These are runs of 6 systems, one row a step. Runs of the same system follow the same rule from any start.
Q_766, trace 1 (10 x 18):
[[ -2  62  21  12  15   7  -5   3  24 -18 -16  -4 -17  -6  -2   9 -32  39]
 [ 15 -19  28  59  20 -18  -7   6   9   5 -13   4 -15  38  -5  17 -20 -20]
 [-31 -22   6   1 -18  39  24 -13 -13  20  -8  16  16  27  31  17 -10 -28]
 [  1   3 -28  -4 -11  20  40 -35 -15   6   1  13   5  -4 -50 -13  -5  29]
 [ 10  -4 -41  -7  22 -44  36  46  15  -8   8   5   1  -5  -6  -7  -8  15]
 [ 17  25  -8  -3  17  20 -17  25  26  39  11 -15   8 -33  26  33  -4 -11]
 [ 45 -30   3  27  -7  31 -41 -10 -30  -2  12   4  15 -12 -14  -4  20 -15]
 [-22 -43   7 -40 -20 -17  -8  -2  -5  -2  20  10  14   2  16 -45  19  -2]
 [-35  31  -5 -35   4  -8   3 -13   0  -3 -12 -38 -31 -27 -17 -11  29  19]
 [ 22  40  10  17  10 -46 -17  11  -4 -49  -8  -9   7   4  -7  23   2   0]]
Q_262, trace 2:
[[-39  -9  -2  15   4   2  47  29 -21   4 -27   2 -21 -16  35 -24  -8  18]
 [-11  33  -1   2  21   2   9  -5  34   4   7  -1  27  12 -48  40  25   8]
 [ 59 -14 -42  -4  -3 -13  -3  -2 -16 -15 -11  -5 -17   7  11   6 -31 -22]
 [-20   8  30  20  -6  31  -2  33  -1  22  33  26  23 -19  27 -19 -20  24]
 [  0 -38  -4  10  14 -11  12 -28   8  36 -21 -18  -6 -11 -38   0  50  -9]
 [ -3   3 -37 -48 -11   6  -9  21 -13 -53  16  -1  10  21  13   2   8 -10]
 [ 21  36  25  -2 -12 -22 -11 -21   6  27  11  -1   7 -48   4 -16 -28  26]
 [-10 -30  18  40  29  -7  -9  32   1 -18 -28 -10 -29   9   1  -9  31   3]
 [-18   6  14 -35 -17   7 -19 -31  16   7  18   0  20  39   4  28   1 -36]
 [ 13   8 -10   9 -22   6  25 -31 -45 -14 -31  -1 -23 -22   2 -23 -21  20]]
Q_496, trace 3:
[[ 32  13 -33 -17   2  13 -21  11 -10  20  20 -29 -35 -37   0  -9 -11   1]
 [  0  -6  32  26  -5 -19 -26  23 -27  -2  16  -3  30 -34  18  -6  37  -9]
 [  0 -33  12 -38  -3   3 -18 -38  28  -5 -38  -3   7   7  13  -7  32  -6]
 [-15  12  -7 -22 -13  16 -17 -11 -27 -37  15 -15 -43  15 -23 -30  -8  17]
 [-24  28  33  20  -7 -71  19  -7 -14   5  -4 -12  -6  -7   1  -5  -8   0]
 [-12  13  16  15  25  23   9   0  27 -18 -60  -1  -7  19  23  32   3   8]
 [ 16  -1   7  20  -8  25 -10 -24  -4  -7  21  17  -8  52 -28  10 -41  -9]
 [-16 -18 -11  18 -10 -15  55  12 -25  34   2  14  -5  -4  21 -16 -32  -4]
 [-22  21 -12   5  22  24  32  21  27  12  -1  11  34 -12 -19  26  26  24]
 [ 63  -7 -45  -8  11  -8 -13  -2  11  -3  12  -2   7   5 -28  23  -6 -15]]
Q_496, trace 4 (10 x 18):
[[ 16  27  -9  29  22 -21  15  22  -9 -12 -25 -12  -6 -48 -11  -2  20  34]
 [ 18  -8  26  -2  18 -16 -45  15  41 -15   0   2  17  29  18  26   7 -23]
 [  7 -19   2  -6 -24  46 -16 -37 -25  22  -7  -8 -31   0  20 -11 -23 -17]
 [-38  -8  14  21 -14 -12  27   5 -37 -16  13  18  18  -3 -22 -33  21  24]
 [-12  11 -16 -36  18 -46  26 -14  46  -1 -25 -12   2  12 -12  16  10   3]
 [ 25  46 -15  10  11  32 -22  19 -11 -25   2 -17 -29  -1   5  23 -30   6]
 [ 19 -20  44  52  -9 -24 -10  -3 -13  26  14  20  26  -3  14  -4 -17 -16]
 [-32 -45  -8 -15   8  38  27  -1  17  14 -33  11  -1  11  18  -9  23   1]
 [ -7  28 -31 -23 -11  10   7 -15 -16 -14  42  -2   5  14 -57   4   5  10]
 [ 31  15 -17   3   2 -64  20  18  -9   1  -8  -8   1 -35  21  -3 -18   3]]
Q_766, trace 5 (10 x 18):
[[-37  27  27   7 -22 -22  19  -1 -27  27  10  -7  20 -16  35  15  -4 -23]
 [ 21   1   5  15  10  25   6 -34  11 -23 -54  12  15 -11 -17   5  20  33]
 [  0 -14 -15 -17   8 -15  -4  20  21 -26  25  11 -18  56 -12  -9 -33  -2]
 [-23  19   7  16  -7  -3  24  -1 -22  57   7 -21 -22 -29  23   7 -21 -16]
 [ 14  -4  -1  36  10  23  12   0 -10 -22 -23  20  46 -10 -23  18  38  15]
 [ 23 -28 -24 -47   0 -13  -9  -9  39  -5  12  14   2  32   3 -11 -25  -4]
 [-22  22 -10   5  -3  20   4  24 -33  25  23 -28 -45 -32   9 -15 -12   4]
 [  8   3  21  34   6 -31   1   1  -3  -1   0   9  52 -21 -22  17  46  -1]
 [ 24 -27 -17 -49   3   9 -20 -13  30 -25 -32   3  -4  18  30  -1  -2  -7]
 [-23  31  12   1 -13  22 -16   5 -25   1  43 -10 -39   2 -15 -21 -26  13]]
Q_239, trace 6:
[[ 11 -26  -5  20  -8  37  -3 -17 -24  20   0   3  19  21  -1  36  13 -46]
 [  5 -26 -20 -22 -28  19  26 -19 -22   1   9  31  32 -12   2 -32  -5  16]
 [ -6   6 -28 -24  16 -27  18  22  18  14  18 -11 -16 -33 -26 -30   9  36]
 [ 15  29 -10   2  17 -27 -25  27   0  -9  15 -30   0 -13  -3  36  26 -25]
 [ 36  -6  29   4 -17  22 -49 -15  -7 -12  -8   9  27  -9  41   9  -2 -18]
 [-18 -41  24  -8  -8  23 -17 -19   3  -1  -4   9 -25  10  -4 -52   4  22]
 [-56  12   0 -21   0 -37  23 -12  -6  -4   5 -23 -25  21 -33  -6  22  -5]
 [  3  60   0   3  -2 -25  20  -8  -9 -28 -31  -8  16 -11  11  37 -11   5]
 [ 37   7  21  37  18  17 -13  12  25 -13 -20  24  -2  10  18   2 -46  25]
 [-19 -45   7  22  11  17   6   7   8  36   8   1 -31  38   0  -5 -11 -23]]
Q_672, trace 7, 10 rows:
[[-45  40  17 -16  -1  17 -11  17  12  12  41  -9 -17  22   5  10 -25  -3]
 [ 32  -3  -1  38 -13 -22  15 -34 -43  20 -22  -9  -2 -24  -8  11  -2 -22]
 [-16 -21   3   2  13  17  14  30  22 -34 -15  34  35  28  21   0   7  16]
 [  3  18 -16 -21   2  19   1 -28  24  43  20 -14 -30   1 -30   0 -26   8]
 [  5  -6 -23  25  -3 -26  16  37 -56 -18   8 -12  -2 -20   6  -2  16 -16]
 [ 11   7  26 -12   1   2 -14  -6  45  13  -5  25  56 -13  23  13   4  10]
 [ 19 -19 -27  -5  14  42 -19 -10  -5 -11 -13 -20 -57   9 -26 -12   3   7]
 [-28   0  16  -9 -25 -47   2  14 -28   0  50   3  22   1   1 -21   3 -13]
 [  5  11   8  -8   9   1  10 -26  21  15 -60 -12   4 -37  24  10  19  11]
 [  2  12   0  14  14  17 -24  12   2 -55  10   4 -12  45 -35   9   0  10]]
Q_239, trace 8 (10 x 18):
[[  1   1  -8 -10  11  20  19  22  22   6 -25   9 -24  -1  55  -8 -51  14]
 [-13   0  12  53  14  27   4   7 -10  38  24  -3 -17   4 -42   5   2   3]
 [ 11 -36 -25  -4  -7 -31  30 -12 -10  -1 -13  10  39  15   0  21  24 -37]
 [  5  24 -30 -39  -7  48  10   9   8   0   9  13  12 -32  20  -8 -19  31]
 [ 31  -7  -2  24  11 -34 -17  10  -7  18  32 -13 -21 -24 -41 -24   3  10]
 [-15 -20   4 -17   6 -21 -16  28   5  -9  -5 -11  20   4  37  17  42 -38]
 [  9  23  15 -24 -21  51 -33 -45  -2  -2  -2  -2   9 -14  -3   2   2  12]
 [  4 -24   6   6  -6 -40  -3  -4 -21 -33   0   3 -26  13 -20 -49  -9  17]
 [-58  26  22 -18  14 -26  13  19  31  10  -8 -16  -6   8  25  15   7  -3]
 [ 25  34   8  31   2  29  -7 -36 -14 -12 -34  -9  -7   2 -21  37  -5   1]]
Q_672, trace 9, 10 rows:
[[-56  17  -3 -10 -17  39  17  -7 -34   4  25  -9 -14   7 -22  -9  10   7]
 [ 23  12 -14   5   1 -66  33 -19  -5  -3 -15  -1  26 -18 -29   7  11   5]
 [  4  17  -5  -9  31  14  -7  47  37 -28 -23   5  -7   7  42  13 -19  15]
 [ 16   9  24  26  -9  25 -35 -19 -13  34  37  -7 -19   7 -20   3 -26 -12]
 [ -7 -57  -7  12 -13 -16  24  -4 -38   3 -19   8  12   0  17 -17  29 -26]
 [-30  27  -6 -39   2  24  19 -11  33  -7  -2  15  31  -1 -10   6  14  30]
 [ 37  19 -31   3  15 -24  -3   0  -3  -9   2 -25 -41 -10 -37  -4 -18  14]
 [ -7  -2  28  18   0 -27 -17  48  -5   1  18   6  15  -7  53  -1  -7 -18]
 [  9 -10  25   7  -5  51 -21 -46  11  29 -27   1   8  -6   1  17  12  -8]
 [ -9 -30 -28  -9  -7  -1  14  -6 -28 -41   7   8 -12  39 -40 -23  13   4]]
Q_626, trace 10, 10 rows:
[[-35 -33  32  -6 -20   3  -6   7 -19   6  -2   4  -8   3  54 -29   1 -16]
 [-40  20  17  -9   1  15  11 -41  12  10 -16  -8   2  -4 -39   3  35  21]
 [ 18  15 -35 -13   2 -54  24   2 -10 -48  -9  -5  -5  19 -23   4 -10   3]
 [ -3  36  23  10  10  -3  -5  31  24  17   9   3  -6  -2  45  13 -53   2]
 [ 12 -24  17  58  15  41  -5 -16  -9  19 -30   0 -18   8 -20  13  12  -5]
 [-15 -36 -17 -22 -21   0  23 -12 -16 -17  10  26  37  38   2   1   9 -24]
 [-10  30 -25 -36  -9  12  32 -11   8  34   9  -3  -7 -40   0 -15 -22  29]
 [ 23   6 -16  40  30 -19   1  44  -5 -13  10  -4  -3 -21 -32  -1  20  21]
 [ 26 -18   7 -13   5 -12 -37  10  25  10   4  -2  21   9  39  27   3 -43]
 [ -1  -5  10  -8 -23  63 -27 -29 -29   0  -8  -6 -23 -13   9 -21   0   9]]
Q_626, trace 11 (10 x 18):
[[ 26  52  -7 -17  -3 -13  -6 -15  -3 -28 -27 -15   1 -40   6   6  -4  27]
 [ 18  -8  33  24  18 -23 -30  22  25 -26   2  12 -16  22   3 -20 -25  18]
 [-34 -22  28   7   0   3  -7 -17   2  32  -9 -20 -31  31  16  13   2 -40]
 [-28  21   1   7 -23  27  30 -32 -42 -25 -23   5  20   7 -11  14  14   4]
 [ 13   7 -11 -11   4 -39  40  -8  30  -9  -7  29  21   8 -13 -12 -33  34]
 [ -4   7 -24  12  31   8  12  46  18  23   9 -15 -43   6   5  10 -25  -1]
 [ 20   3   9  44  -4  25 -13   2 -30  19  13   1  32  -3  -4  40  11 -36]
 [ 24 -41 -13 -19 -16  21   5 -22  -3  -5 -23  28  31 -11  22 -21   5   6]
 [-26  -4 -16 -36   2  12   1  13  15  11  39   0 -16  -5 -29 -38   5  31]
 [  6  21 -12   5   6 -52  -3  11 -18  15  17 -36  -7 -32 -21  13  30 -20]]
Q_262, trace 12, 10 rows:
[[  1  15  18  42   9  -6 -14  33 -31  -3   3 -14   6 -44   7   1  35   5]
 [ 18 -34  24 -12   4 -12 -34 -22  36  -9 -15  12  32  23   3   9  28 -17]
 [-12  -4  -2 -35 -20  31 -15 -25 -18 -10  -5 -13 -46   7  14 -31 -19   7]
 [-42  31  30  24 -10 -43  23   1 -25  -1  18  -5   5  -7 -22 -13   6  15]
 [  6   6  -1   0  24 -30  16  -2  35 -16 -57  -8   7  13  17  34  10  -9]
 [ 19  24  -1   5   0  52 -22  -7   2 -18  10   8 -18  32  -5  16 -46   5]
 [ -6 -23  13  41 -15 -24  33 -10 -30  41  18  14  -2   0  -6 -20 -29  -9]
 [-34 -14 -23  -4  20  20  43  25  13   4 -28   8  20  -2  11  16  33   6]
 [ 40  25 -42 -25   1  13 -10 -21  12  -7  20  -4  11   0 -44  20  -3   6]
 [ 34 -14  -9  13  -3 -27  -7  38 -24   5  23   5  -7 -28  28 -31 -28   2]]

Name the system that made each run.
trace 13, 2 rows:
[[ 50 -17   6  28   4 -36 -20  -7   4  -4  11  11  36  14 -18  26   8 -28]
 [ -6 -28  -7 -34 -11  38  -7   4  -4   5 -18   0 -18  -4  61 -18 -14  -8]]
  Q_626
trace 14, 2 rows:
[[ -1 -13  10 -30  -4 -50  22 -26  38   8  -8  20  15   7   1 -24 -19  19]
 [-24  31 -16   3  24  27   6  28   0  -4 -14 -33 -56  -8   4   6  -5  13]]
  Q_262
trace 15:
[[ 19  -7   4  34   4   2 -14 -13 -27 -15  -9  -7  12 -28 -44  -7  52  12]
 [ -2 -25  -1 -49   5 -42 -15   4  40 -25  -1   5  12  31  14  -9   9  -8]]
  Q_672
trace 16, 2 rows:
[[ 43 -14  17   9  -2 -56 -31  11   4  14  24   1  12 -23   9 -19  -9  -9]
 [-23 -21  21 -11   9  32 -33  13   8   0 -25 -20 -24 -11  39  -7  35  -9]]
  Q_626
trace 17, 2 rows:
[[ 32   4 -44  16   1  38  13  -2 -38 -26 -14   1  14  -2 -21  27  14  -7]
 [ 23 -20  -6 -17  -3 -19   1  20  22   2  36  35  33   1   1 -31 -24  21]]
  Q_672
trace 18, 2 rows:
[[-23  38  15   5  11 -12  24 -32  14   2 -53 -18 -10  -6  -3  27   7  10]
 [ 11  18  -7  20   9  -3  15   8   2 -52 -14  21  -2  49 -13  17 -36  12]]
  Q_626
trace 19:
[[-12 -14  15   1 -25  22  -2 -29 -15   6  28  24  43  33 -15  15   6 -25]
 [  2 -12 -34 -31 -15  -7  45 -21 -10  15 -20   2  -7 -32   5 -30  -7  20]]
  Q_626
trace 20, 2 rows:
[[ -5  15  10 -34 -14 -46  -3   3  19  -1  30   7  -5   8  17 -25 -46  10]
 [-15  16  23  40  12  18   3   6 -18  23 -33 -26 -32 -37  19   4  11   5]]
  Q_672
trace 21 (2 x 18):
[[ -4  25  16   9  29 -36  -8  20  34   7   1 -11  22 -20 -16  22  37   6]
 [ 42  -1 -16 -15   4   6 -36 -11   1 -37 -27 -16 -18  18  18  23  -8 -21]]
  Q_626
trace 22:
[[ -2  16  36 -15  -2  14 -42 -35  22 -13 -11  -5  14 -12 -16  -5  33  22]
 [  3  -7   2 -19  -4 -28 -20 -19  -7 -49 -15 -13 -41  37  -6 -20 -13  -3]]
  Q_239
trace 23:
[[ 12  23  -4 -25 -16 -23   2 -51  -1 -10   2  -5 -18   3 -41 -22 -22  23]
 [-20  15   1  13  16 -43  16  47  -7 -29 -14 -11 -26   1  27  -7 -12   8]]
  Q_239
trace 24 (2 x 18):
[[  1  24  -7  19  28  -5 -14  19  12 -25   5 -21 -37  34 -33  27  -5  -3]
 [  5   0  25  22 -21 -11   0 -13 -23  15  -2   7  17  16  42  27 -29 -43]]
  Q_239
trace 25 (2 x 18):
[[ -6  -1  13  14 -20 -46  40 -14 -15 -14 -11  31  28  10   8 -18 -28  12]
 [-24  15   2  17  37  22  32  17  43  23 -34   0 -22   3   2  14  -9  27]]
  Q_672
trace 26, 2 rows:
[[ 16 -33  -7   4   3  27 -33 -16  -1 -22  14   3  -7  45 -43   2  18 -16]
 [-26  -7  -5 -29 -33 -36  21  -4 -34  13  24  -4  -6  -3  27 -26 -21 -19]]
  Q_766
trace 27:
[[ -7  46  25  22  16  19   5 -13  36  19   3  10  13   5 -30  24 -17  30]
 [ 32 -38 -36  24  10 -21  23   3 -21 -11 -24  -2 -21  22  -9   6 -10 -25]]
  Q_626
trace 28:
[[ 23  -8  11  23 -30 -11   6 -29 -30   4  29  28  22  21 -14  -8 -41  -9]
 [-30 -34  -8  -1  10   6  47  16  10  24 -28  12 -11 -19  20 -32   4  24]]
  Q_766
trace 29 (2 x 18):
[[  3  40 -17  17  23 -38  17  31   0 -23   9  -9  12  -5 -35  27  16  10]
 [ 47   1   7  -1   8  -9 -19   3  28   9 -21   4  15  -5  47  26 -30 -19]]
  Q_766
